The same turns and mirrors carry the whole set onto itself and the rows of a family onto each other. Which other rows belong to the same family as each row named below? List them in the order they appear above.
These 35 rows form 7 families of 5 rows each.
timi: [ 27.0   5.5  -0.1  11.2   1.0  20.0  -5.5 -16.8   2.1  11.4 -40.6 -25.3
 -17.0  15.4  17.1 -14.3  11.6 -14.0 -41.4   0.1 -22.3  24.5  -4.3   2.6
   3.8  -8.4]
larul: [  6.4   6.1  -1.1   6.2   1.9   8.3  -1.6  12.7 -11.6 -27.8   0.6 -32.2
  10.7  10.6  -2.0 -22.8  28.2  -3.5  32.0  -6.4  26.4  -1.4   3.6   0.5
  15.5 -16.5]
Bopa: [ 30.2  25.8 -11.0 -20.3   1.4   0.6  18.2  -2.8  10.0  41.2  -3.7 -25.6
 -17.4 -16.3  16.9   9.3 -19.6  -0.7   2.4   6.5  18.6  -0.3  23.3  12.3
  12.4  10.9]
tikir: [ 27.9   0.6 -12.3  11.6   5.7   3.3  12.5 -19.6 -10.3  21.7 -36.9 -22.4
 -21.9   9.0   7.5 -21.1   0.5  -8.9 -35.1   0.9 -27.2  10.6  -7.2   1.9
  -0.3 -16.0]
mizu: [ 34.4  38.8 -13.4 -15.1  -1.6   9.5  18.1  13.8  26.4  36.5  -1.5 -12.1
 -28.8 -16.3  21.6  -1.0 -11.5   1.0  -8.0  -4.0  20.5  -0.8  11.1   1.9
  23.6  -6.3]
Bok: [ 11.9  17.0  -4.0  18.0 -14.9 -21.6 -12.0  -8.4  32.9  22.0   1.2 -13.6
  -7.8 -15.3  38.2 -10.3  -3.5   9.1  25.4 -11.6   3.0  -7.1 -30.8  -9.6
  13.2 -31.5]
fizol: [ 11.4  -6.4 -13.8  26.4   8.1  10.8   2.8 -19.2  -3.3  24.3 -33.6 -31.2
  -6.1   5.3   0.7 -13.6  -8.5  -1.8 -14.0  12.8 -22.6  25.5  -0.3  13.4
  -4.4 -19.7]
gabo: [ 43.8  32.1  -6.3 -27.2   8.3 -10.5  18.7  -3.2  18.3  27.0  -3.5 -16.4
 -15.2  -6.6  13.7  -6.7 -23.5   9.7   1.6  -6.6  18.9  14.4   9.9   8.3
  11.9  12.3]
Pime: [ 25.1  15.0   5.0  -5.0 -22.4  29.2  12.8  -0.7  -4.5   5.5 -15.7  -8.6
  19.9  37.7  13.6   2.7   1.0 -17.1  10.4 -29.3 -29.0   1.4  -7.4 -37.6
   0.9  15.0]
makil: [ 13.9  31.7  -8.0  14.0  -4.1  -9.6  -3.3  -8.1  28.3   7.1 -10.8 -18.4
 -17.6 -12.7  28.9  -0.5  -1.9   5.4  43.5  -9.8   6.9   1.4 -25.0 -12.2
  33.1 -43.4]
tinap: [ -0.3   6.3  -7.7   2.1  -6.9  13.0   2.9  -8.5  -4.2 -23.6   9.0 -16.4
  20.8  17.3  10.4 -39.8  30.7  -8.0  21.2  -4.2  22.0   4.0   1.2  -6.0
  -2.5 -11.3]
rafir: [ -2.8 -10.4   1.1  -2.6 -12.4  16.0  10.5   1.9 -13.5 -19.6   6.5 -24.2
  12.2  13.9  -4.9 -20.1  15.0  -8.6   9.5   8.5  35.2   6.1   2.5   0.4
  14.6  -2.5]
Vani: [ 19.3  18.3  -1.6  15.7  -1.4  -2.4  -1.5 -16.1  42.9  16.9   0.4 -20.9
 -10.9  -3.4  25.1 -12.6  -4.5  13.2  36.0 -21.2   1.3  -3.3 -34.4  -4.4
  31.1 -27.6]
Vus: [ 16.3  15.6  -5.3  12.5 -15.6 -15.0  -8.9   0.4  24.5  11.1  -1.1  -4.1
  -1.1 -11.4  12.8 -18.2  -3.1   9.1  28.7 -17.7  15.8  -3.9 -37.5  -8.6
  24.5 -43.6]
Duba: [ 19.5  -0.3 -17.5  10.4  10.7  20.0   3.0 -14.7  -2.9  27.1 -36.4 -13.2
  -3.7   5.2  -1.9 -19.3 -14.7 -11.7 -33.3  -0.4 -31.8   9.7  -8.0  -2.0
   7.9 -12.1]
sesuf: [ 37.3  25.3 -18.1 -24.1   6.0   1.6  23.7  -0.5  23.3  35.8   7.1 -29.2
 -24.8  -9.2  24.4   4.0 -20.6 -14.0  -4.3  -1.5  27.3  15.5  -3.7  -3.9
  12.1   0.9]
sif: [ 33.0  18.1  -3.5 -16.1   6.0   3.4  30.8  -4.4  25.4  26.5  13.9 -15.3
 -16.8   6.3  21.8   5.8 -12.3   5.4   9.9 -10.2  27.8  10.9  17.4  -2.1
  20.7  25.4]
dasot: [ 25.3  26.4  -5.3   1.4 -13.0  31.8  -0.1  10.3 -11.1  -1.8 -34.9   3.5
   2.9  28.6  12.2  10.2   8.0 -13.0  21.7 -26.7 -18.5  -7.3   5.5 -35.2
  -3.0  13.2]
Bamor: [  6.8   3.1  -8.6  -1.7  -2.8  -4.2   5.0   3.6 -25.7 -25.1   1.3 -15.3
  28.2   1.8  -3.1 -13.3  18.5 -14.0  34.3 -13.5  17.7  -0.2  -4.0  -7.7
   6.4  -6.4]
sekaz: [ 17.4  25.0  -1.4   0.4  -8.8  21.0   5.8   0.1 -11.6 -11.6 -20.0 -19.5
   5.3  33.7  35.0  12.5  21.2  -7.9   9.2 -27.2 -26.2  -8.2  -5.9 -36.4
  -4.9   6.2]
Vaz: [ 33.2  -3.1  -1.0  21.0  -1.6   8.8  -1.6 -13.1  -1.0  22.8 -48.1 -14.5
  -7.2  13.2  -4.7 -20.8  -1.3  -9.4 -18.9   4.5 -31.0  17.9   0.4  14.2
   5.9  -0.7]
sebi: [ 32.8  29.0  -6.2 -22.4  -7.6 -14.4  22.2  -0.9  25.7  19.6 -11.6 -16.9
 -29.4 -15.8  22.3  -2.3 -12.7   3.4  -5.8  -7.4  30.1   6.5  11.5   8.4
   7.5  17.4]
Bufuf: [  1.8  21.1 -12.7  17.7  -9.9 -15.4   0.1  -4.8  31.4   8.7 -10.3 -15.4
 -14.6 -14.9  38.6 -10.2   7.2   9.5  37.6  -9.2  -2.7  -3.6 -34.7 -13.3
  29.6 -28.4]
tizu: [ 26.6  22.8  -2.3   1.6 -10.1  26.8  17.9 -14.1 -12.5   5.2 -34.2 -13.9
  13.7  26.5  15.6  12.1  11.9 -14.4  17.9 -19.4 -28.1   4.1 -13.4 -39.4
  -4.0  11.2]
nolu: [ 11.1  16.0   0.3  33.9  -8.0  -2.6   2.8   0.7  29.8   4.2 -18.4 -17.9
 -16.8   7.3  27.5  -1.6  -3.8  20.8  32.2 -15.2 -14.5  -1.4 -25.5  -2.8
  28.2 -46.4]
Mene: [ 41.3  10.7  -9.9  12.3   7.0  30.6  10.1 -18.6   7.5  20.0 -43.5 -19.4
 -12.8  -0.3   6.8 -20.3   1.9  -9.5 -25.5  -0.6 -19.5  27.8  13.7   8.6
   8.7  -5.0]
Nilo: [ 33.3  16.9   0.9  23.0 -12.5 -14.3  -6.3   5.5  37.9   6.6  -9.5 -12.1
  -8.5  -2.3  29.1 -17.7  -2.4   4.1  43.9 -20.4   9.7  15.8 -25.6 -12.4
  29.9 -34.0]
vog: [ 21.1  15.9   0.9  -1.0 -14.0  30.5  11.4   2.0  -7.7   6.8 -26.6 -10.2
   2.5  45.0  13.0  19.6  18.2 -20.9  14.4 -15.3  -9.6 -17.1 -14.5 -38.8
   4.9   9.6]
rer: [ -4.6  -5.4 -11.3   7.0  -9.0   8.5   8.5  14.6 -16.7 -17.3  -1.6 -24.3
  23.1   1.9   7.1 -18.7  18.6 -22.7  29.5  -2.6  16.9   2.8   9.7 -16.7
  14.7 -25.9]
Dusep: [ 16.4  33.5 -12.9   6.2 -14.1  18.3   2.1   2.3  -6.5  -3.0 -23.2  -0.5
   0.6  41.1  16.1  18.8  21.6 -13.4   5.1 -31.4 -22.6  -4.3   3.1 -31.1
  -1.4  17.3]
funi: [ 35.0  30.5  -4.8 -16.0  -6.3  -9.5   7.0  12.2  16.0  29.6  -5.1 -14.5
 -30.3 -12.0  33.9   5.1  -6.6  -2.1 -16.8   7.2  14.8  12.6  14.2  10.2
   7.7  14.3]
givu: [ 28.8  20.1   1.4   3.3 -22.2  15.3   6.5   5.5   2.7   4.7 -21.3   4.0
  -7.1  38.6  19.3  23.7  -1.2  -5.9  26.4 -20.9 -28.0   0.8 -14.7 -21.8
   3.1  20.7]
Rad: [ 29.3  10.0 -17.3  11.5   7.0  16.5  -5.2  -1.0  -7.1  20.2 -43.6 -27.1
 -15.1   1.1   2.3  -7.6 -10.3  -3.6 -20.1 -10.8 -32.8  35.0   4.4  12.7
   1.5 -13.2]
fudug: [  2.9  -0.1  -4.1   7.3   0.3  -4.6  -3.7  -6.0  -5.1 -28.2  15.6 -25.1
  20.8   1.5  16.6 -27.5  26.6  -3.9  25.4 -15.5  17.3   0.3   0.2  -5.5
   9.6  -7.0]
fovar: [ 12.2   3.0   5.9   5.6  -6.5  16.9   9.0  -3.4  -8.3 -23.3  10.1 -15.3
  14.1   4.7   1.5 -35.9  24.7 -18.1  32.1   1.4  26.0   2.6  -0.8 -13.0
  12.3 -12.7]

The rest of the family of vog: larul, Bopa, Vani, Vaz
The rest of the family of givu: fizol, rafir, sif, nolu
The rest of the family of Pime: sesuf, Nilo, rer, Rad
The rest of the family of tikir: tinap, sebi, Bufuf, Dusep

